Families of rows that turns and mirrors carry onto each other, the same ones carrying the whole set onto itself: the rest of each named row's family, in list order:
7 families of 4 rows:
melur: [-23  32 -77  29   0  -2   8  14 -17 -13  19   8  57   0   9  29 -22 -18
  15]
puf: [-22  11 -45 -35  19 -29 -30  13 -47 -44  43  -4   1  21  10  24  35 -12
 -15]
deba: [-20   4 -47  62 -25 -22  16 -20   2 -15  18  48  53 -15  17  39 -13 -15
  25]
Vode: [  9 -38  30  -4   9 -40   2 -44  35  13  -9  20 -27  22  23  29  -1  42
   1]
dogi: [-12 -20  22 -41  14 -39  27 -43  37   4  -5  58  -2  37   5  47  -6   9
   4]
nuzi: [-15  -6   3 -24  -3 -40 -37  42 -46  -9  51   2 -11  28  12   5  50 -48
 -13]
tima: [ 15  17 -47  54 -11   4   5 -14 -16 -17  32  18  62 -19  17  14 -22 -28
  34]
mupug: [  2  26 -68  45  -4  -8   8 -19 -24  -9  17  41  58 -13  24  19 -17 -28
  23]
vegom: [ 49  12  58  24  -1  26  13  23 -18  15 -32  14  56  29  22   9  13 -28
  12]
Motu: [-31  -9 -63  49  -8  -1  14  -1 -29 -10  22  10  37  -9  35   9 -36 -30
   1]
pino: [ -1 -42  12 -20  13 -40  -5 -45  36  15  -6  52 -25   8   4  28 -33 -16
  18]
Lopu: [-19  14 -12 -39 -18 -52 -34  20 -18 -13  37   1 -10  16  -9  27  64 -37
 -16]
Bizar: [ 29 -17  15 -20  17 -46  10 -39  47   4  -4  55 -38  31  11  34 -10   1
   1]
segik: [ 20  -2  45 -19  12 -38  26 -45  13  13 -21  32 -51  25   6  30  -7   9
   4]
Pomo: [ 28 -25  27 -31   2 -45  16 -36  43 -10  22  40 -34  31   4  19 -20   2
   2]
lelu: [ 37   6  63  16 -13  -9 -12  50 -31  16 -25  24  59  27  19   0  16   6
 -12]
nufis: [-23   5  -7 -57  -3 -46 -10   9 -23 -33  55   4  11  40   4   9  50 -39
 -10]
Zoge: [ 49  20  60  16 -14  25   8  41 -28  19 -38  22  36  21  11  18   2 -17
  -8]
lekud: [  3   1 -11 -24 -24 -53 -14  28 -45 -33  63   6  -7  30  -4  -4  40  -2
 -26]
Dinab: [ 58   9  41  24 -14  -2  29  19 -18  37 -50   8  20  40  28   7  -4  -5
 -14]
ruka: [  4  26 -56  52 -17  -6   9  -6 -27  -4  19  60  47 -15  38  22 -19 -31
  15]
zude: [ 24 -17  10 -22  25 -59 -19 -36  49   9   0  55 -31  23   3  25  -6   3
  -6]
vek: [ 33  19  52  11 -20  24  -1  37 -31  18 -44  39  49  12   8   9  -7 -20
 -14]
vep: [ 70  -2  41  22   2  13 -13  48 -28  18 -21   2  25   7  15  -9  -5  -8
   5]
kemaf: [-49   6 -14  -7   8 -42 -25  17 -31 -28  39 -15   5  32  -2   9  60  -1
  -9]
vufi: [-18  19 -16 -49  -9 -48 -28  21 -34 -20  46  -6   3  20 -10  14  50 -30
 -18]
faf: [ 13  -5  54   8  -5  14  22  44 -27  34 -44  12  20  27  39 -11 -14  -9
   3]
numu: [-22  13 -45  46  12  -3  23 -25 -12   7   5  21  54 -12  19  37  -2 -59
  31]

The rest of the family of lelu: deba, nuzi, pino
The rest of the family of ruka: Lopu, zude, vek
The rest of the family of melur: puf, segik, Dinab
The rest of the family of tima: vegom, Pomo, nufis
The rest of the family of vufi: mupug, Bizar, Zoge
The rest of the family of vep: dogi, lekud, numu

Families of rows that turns and mirrors carry onto each other, the same ones carrying the whole set onto itself: the rest of each named row's family, in list order:
4 families of 8 rows:
Maf: [-70  24  34  49 -20  25   6 -60  68 -14 -56 -21  60   3 -52  43]
lagad: [-58  56  16  -7  26   4 -14 -78   6   6 -10  10  19  42 -27  14]
lifat: [ -6   3  50  50 -10  26 -16 -59  28 -29 -69 -41   0 -26 -39 -10]
mesik: [-44  98 -45  59 -62 -10  10 -83  35 -29  -6 -15  28  -9 -14 -37]
zom: [-47 105 -30  72 -62  -2   0 -80  37 -19  -4 -18  26 -23 -11 -25]
Vipas: [  -8   51  -21   32  -29  -35   34 -117   -7  -44  -48   26    9   21
  -19  -17]
mege: [  -3   50   -5   28  -15  -37   41 -118   -8  -47  -42   26   10   16
  -19    0]
Lom: [ -5   4  38  55 -11  38 -20 -67  25 -36 -66 -51   0 -28 -36   3]
dov: [  9  64 -22  24 -31  46  11 -14  40 -10 -46 -12  18 -15  24 -17]
tatin: [ 22  54 -11  30 -59  10  63 -56  59 -23 -39  -4  12  19 -34  66]
Sevon: [-46 103 -44  76 -51 -15  14 -82  30 -27  -7 -21  24 -17 -15 -22]
kuve: [-60  56   7  -1  24   5 -28 -81  17  11 -13  14  17  41 -14  20]
nabad: [-16  66   7  25 -13   8 -30 -98  25   7  22 -47 -23  -6 -68  16]
pazo: [-20  66   7  38 -19  15 -43 -99  27   3  27 -46 -23   4 -56  16]
desef: [-77  27  31  60 -25  31  12 -67  65 -25 -54 -23  47   5 -42  54]
Velef: [-71  28  36  55 -25  26  10 -55  55 -17 -61 -19  58  12 -50  49]
Ger: [  9  50 -23  22 -32  45  32 -14  52 -19 -46 -12   7 -13  23 -11]
kazoz: [-72  34  27  60 -28  27  13 -60  59 -21 -48 -13  65  17 -47  54]
ril: [  -4   57  -21   35  -24  -47   41 -114    0  -51  -38   10    7   22
  -13   -8]
tagig: [-10   1  41  46 -11  26 -23 -67  31 -33 -70 -52  -6 -30 -31  10]
Tobik: [ 21  57 -25  26 -32  49  21 -19  50 -17 -45  -9  15 -15  20 -11]
Tozav: [-58  52  17  -3  28   9 -10 -74  12   1 -12  20  30  42 -14  15]
Tisav: [-26  60   1  36 -25   5 -43 -98  23  12  21 -42 -26   6 -62  16]
rufo: [-60  50   3  -1  35   2 -13 -82   6  11  -8   5  17  35 -25  11]
bofor: [  2   8  40  49 -16  34 -17 -64  12 -36 -67 -52  -6 -28 -30  -7]
libuv: [ 25  45 -15  22 -59  23  65 -66  61 -32 -35 -10   7  23 -39  57]
lelo: [ 25  49 -11  34 -56   9  60 -71  54 -27 -30  -3  14  21 -43  72]
sobod: [-13  68  14  38 -31  15 -33 -96  27  -1  24 -54 -28  -4 -59  18]
sak: [ -11   63  -12   31  -25  -43   46 -115   -6  -47  -40   20    6   17
  -19   -5]
dipak: [-39 101 -38  71 -57  -7   4 -88  35 -28  -5  -8  25 -16  -8 -34]
rudo: [ 24  42  -9  37 -60   9  63 -54  71 -21 -34  -4   9  21 -34  57]
Laz: [ 14  62 -21  30 -30  34  19  -4  52 -16 -44 -14  17  -2  23  -9]

The rest of the family of rudo: Maf, mesik, Ger, ril, tagig, Tisav, rufo
The rest of the family of Lom: lagad, tatin, pazo, Velef, Tobik, sak, dipak
The rest of the family of lelo: zom, mege, dov, kazoz, Tozav, bofor, sobod

